[[114 124 105 104 142 138 101 104 146 104 105 102]
 [126 123 132 132 110 111 131 132 146 131 131 132]
 [119 125 111 110 135 131 109 110 147 110 111 109]
 [119 125 111 110 135 131 109 110 148 111 111 109]
 [125 125 124 124 120 118 124 123 148 123 124 123]
 [120 123 119 117 127 124 116 117 148 117 118 116]
 [129 124 137 137 105 105 137 136 148 135 136 137]]
->
[[102 114 124 105 104 142 138 101 104 146 104 105]
 [132 126 123 132 132 110 111 131 132 146 131 131]
 [109 119 125 111 110 135 131 109 110 147 110 111]
 [109 119 125 111 110 135 131 109 110 148 111 111]
 [123 125 125 124 124 120 118 124 123 148 123 124]
 [116 120 123 119 117 127 124 116 117 148 117 118]
 [137 129 124 137 137 105 105 137 136 148 135 136]]

[[118 118 124 125 146 125 124 125]
 [115 114 128 128 147 127 128 128]
 [132 130 112 113 146 114 113 112]
 [133 130 111 112 146 113 113 111]
 [135 133 109 111 144 111 111 109]
 [140 137 104 107 144 108 106 105]
 [127 125 117 118 146 118 118 117]]
->
[[125 118 118 124 125 146 125 124]
 [128 115 114 128 128 147 127 128]
 [112 132 130 112 113 146 114 113]
 [111 133 130 111 112 146 113 113]
 [109 135 133 109 111 144 111 111]
 [105 140 137 104 107 144 108 106]
 [117 127 125 117 118 146 118 118]]

[[138 138 123 126 133 135 124 133 134 135 134 127 127]
 [122 122 153 145 114 112 128 112 113 110 113 129 121]]
->
[[127 138 138 123 126 133 135 124 133 134 135 134 127]
 [121 122 122 153 145 114 112 128 112 113 110 113 129]]

[[104 126 143]
 [105 140 136]
 [157 107 119]]
->
[[143 104 126]
 [136 105 140]
 [119 157 107]]

[[130 116 143 130 122 132]
 [134 130 125 123 122 123]
 [133 125 140 126 118 130]
 [129 130 101 134 104 104]
 [126 139 110 114 120 123]
 [140 113 122 138 127 137]]
->
[[132 130 116 143 130 122]
 [123 134 130 125 123 122]
 [130 133 125 140 126 118]
 [104 129 130 101 134 104]
 [123 126 139 110 114 120]
 [137 140 113 122 138 127]]

[[143 154 149 111 148 104 111 118 108 151 148 103]
 [130 152 147 113 147 129 104 103 111 148 147 106]
 [146 143 150 153 148 104 114 122 149 113 109 149]
 [107 105 106 137 105 137 144 137 143 133 138 147]
 [156 146 146 117 150 114 149 156 111 111 108 115]]
->
[[103 143 154 149 111 148 104 111 118 108 151 148]
 [106 130 152 147 113 147 129 104 103 111 148 147]
 [149 146 143 150 153 148 104 114 122 149 113 109]
 [147 107 105 106 137 105 137 144 137 143 133 138]
 [115 156 146 146 117 150 114 149 156 111 111 108]]

[[151 122 131 130 112 150 126 144 139 130 136 125 119 123 151]
 [152 133 108 142 139 133 130 108 128 118 113 131 118 132 143]]
->
[[151 151 122 131 130 112 150 126 144 139 130 136 125 119 123]
 [143 152 133 108 142 139 133 130 108 128 118 113 131 118 132]]

[[132 125  99 136 129 126 120 132 121 120]
 [127 121 129 122 124 123 125 119 131 144]
 [136 119 128 136 128 137 125 126 111 133]
 [127 107 150 126 125 127 141 118 128 131]
 [118 148 130 122 111 129 119 114 122 132]
 [129 122 132 140 130 126 129 130 129 132]]
->
[[120 132 125  99 136 129 126 120 132 121]
 [144 127 121 129 122 124 123 125 119 131]
 [133 136 119 128 136 128 137 125 126 111]
 [131 127 107 150 126 125 127 141 118 128]
 [132 118 148 130 122 111 129 119 114 122]
 [132 129 122 132 140 130 126 129 130 129]]
---
[[139 135 112 134 103 127 132 143 118 129 121 123]
 [133 127 121 132 109 131 126 137 118 125 131 128]
 [124 127 134 125 142 127 128 121 135 129 128 129]
 [134 137 119 128 126 121 136 133 131 134 114 122]
 [132 123 122 134 103 135 122 138 113 121 138 131]]
->
[[139 133 124 134 132]
 [135 127 127 137 123]
 [112 121 134 119 122]
 [134 132 125 128 134]
 [103 109 142 126 103]
 [127 131 127 121 135]
 [132 126 128 136 122]
 [143 137 121 133 138]
 [118 118 135 131 113]
 [129 125 129 134 121]
 [121 131 128 114 138]
 [123 128 129 122 131]]

[[122 136 117 133 135 113]
 [125 142 124 133 136 112]
 [127 141 121 134 133 111]
 [142 124 124 130 107 127]
 [125 143 122 132 133 114]
 [125 139 138 118 129 146]
 [117 114 119 122 129 137]
 [116 112 117 124 130 134]
 [141 123 125 129 108 129]
 [133 117 139 135 138 123]
 [133 118 140 134 138 125]
 [140 123 124 128 108 130]]
->
[[122 125 127 142 125 125 117 116 141 133 133 140]
 [136 142 141 124 143 139 114 112 123 117 118 123]
 [117 124 121 124 122 138 119 117 125 139 140 124]
 [133 133 134 130 132 118 122 124 129 135 134 128]
 [135 136 133 107 133 129 129 130 108 138 138 108]
 [113 112 111 127 114 146 137 134 129 123 125 130]]

[[139 107 144 146 128 108 104 136 129]
 [140 108 144 145 128 107 103 136 130]
 [145 112 144 144 128 106 101 135 131]
 [141 109 144 145 128 107 102 136 130]
 [143 110 144 145 128 106 102 135 130]]
->
[[139 140 145 141 143]
 [107 108 112 109 110]
 [144 144 144 144 144]
 [146 145 144 145 145]
 [128 128 128 128 128]
 [108 107 106 107 106]
 [104 103 101 102 102]
 [136 136 135 136 135]
 [129 130 131 130 130]]

[[122 128 136 136 136 141 116 121 134 149]
 [123 108 129 120 133 143 115 122 140 141]
 [145 119 106 126 133 133 111 115 111 144]
 [138 130 118 135 130 130 117 110 123 152]
 [131 134 138 128 133 130 110 113 136 142]
 [149 128 125 130 148 139 112 122 134 130]]
->
[[122 123 145 138 131 149]
 [128 108 119 130 134 128]
 [136 129 106 118 138 125]
 [136 120 126 135 128 130]
 [136 133 133 130 133 148]
 [141 143 133 130 130 139]
 [116 115 111 117 110 112]
 [121 122 115 110 113 122]
 [134 140 111 123 136 134]
 [149 141 144 152 142 130]]

[[141 136 106 144 122]
 [138 141 105 143 124]
 [119 149 139 123 118]
 [138 138 108 145 122]
 [130 108 135 116 118]
 [109 120 138 138 148]
 [108 123 136 142 151]
 [118 145 140 120 119]
 [143 121 128 114 137]
 [142 118 130 112 136]
 [115 143 140 122 121]]
->
[[141 138 119 138 130 109 108 118 143 142 115]
 [136 141 149 138 108 120 123 145 121 118 143]
 [106 105 139 108 135 138 136 140 128 130 140]
 [144 143 123 145 116 138 142 120 114 112 122]
 [122 124 118 122 118 148 151 119 137 136 121]]

[[130 110 128 134]
 [130 121 128 136]
 [130 127 127 126]
 [124 106 130 137]
 [124 124 131 136]]
->
[[130 130 130 124 124]
 [110 121 127 106 124]
 [128 128 127 130 131]
 [134 136 126 137 136]]

[[145 141 122 113]
 [144 139 108 113]
 [114 145 120 148]
 [132 105 137 140]
 [110 147 146 117]
 [141 128 151 111]
 [145 114 138 139]
 [116 118 147 111]]
->
[[145 144 114 132 110 141 145 116]
 [141 139 145 105 147 128 114 118]
 [122 108 120 137 146 151 138 147]
 [113 113 148 140 117 111 139 111]]

[[117 141 127 140 129 129 125]
 [127 116 136 122 144 140 129]
 [121 129 132 132 130 132 131]
 [134 116 131 121 124 122 135]
 [116 137 132 129 120 120 126]
 [150 136 106 144 128 118 121]
 [113 123 134 136 139 126 141]
 [128 118 131 122 120 114 138]
 [108 132 140 133 137 140 130]
 [119 149 127 130 118 127 111]
 [149 139 106 144 123 116 120]
 [113 126 139 132 129 131 137]]
->
[[117 127 121 134 116 150 113 128 108 119 149 113]
 [141 116 129 116 137 136 123 118 132 149 139 126]
 [127 136 132 131 132 106 134 131 140 127 106 139]
 [140 122 132 121 129 144 136 122 133 130 144 132]
 [129 144 130 124 120 128 139 120 137 118 123 129]
 [129 140 132 122 120 118 126 114 140 127 116 131]
 [125 129 131 135 126 121 141 138 130 111 120 137]]

[[130 137 120 145 111 130 124 113]
 [136 130 137 120 128 114 127 138]
 [145 100 139 132 125 153 141 129]
 [127 119 124 138 129 147 132 120]
 [135 126 128 122 122 134 124 144]]
->
[[130 136 145 127 135]
 [137 130 100 119 126]
 [120 137 139 124 128]
 [145 120 132 138 122]
 [111 128 125 129 122]
 [130 114 153 147 134]
 [124 127 141 132 124]
 [113 138 129 120 144]]
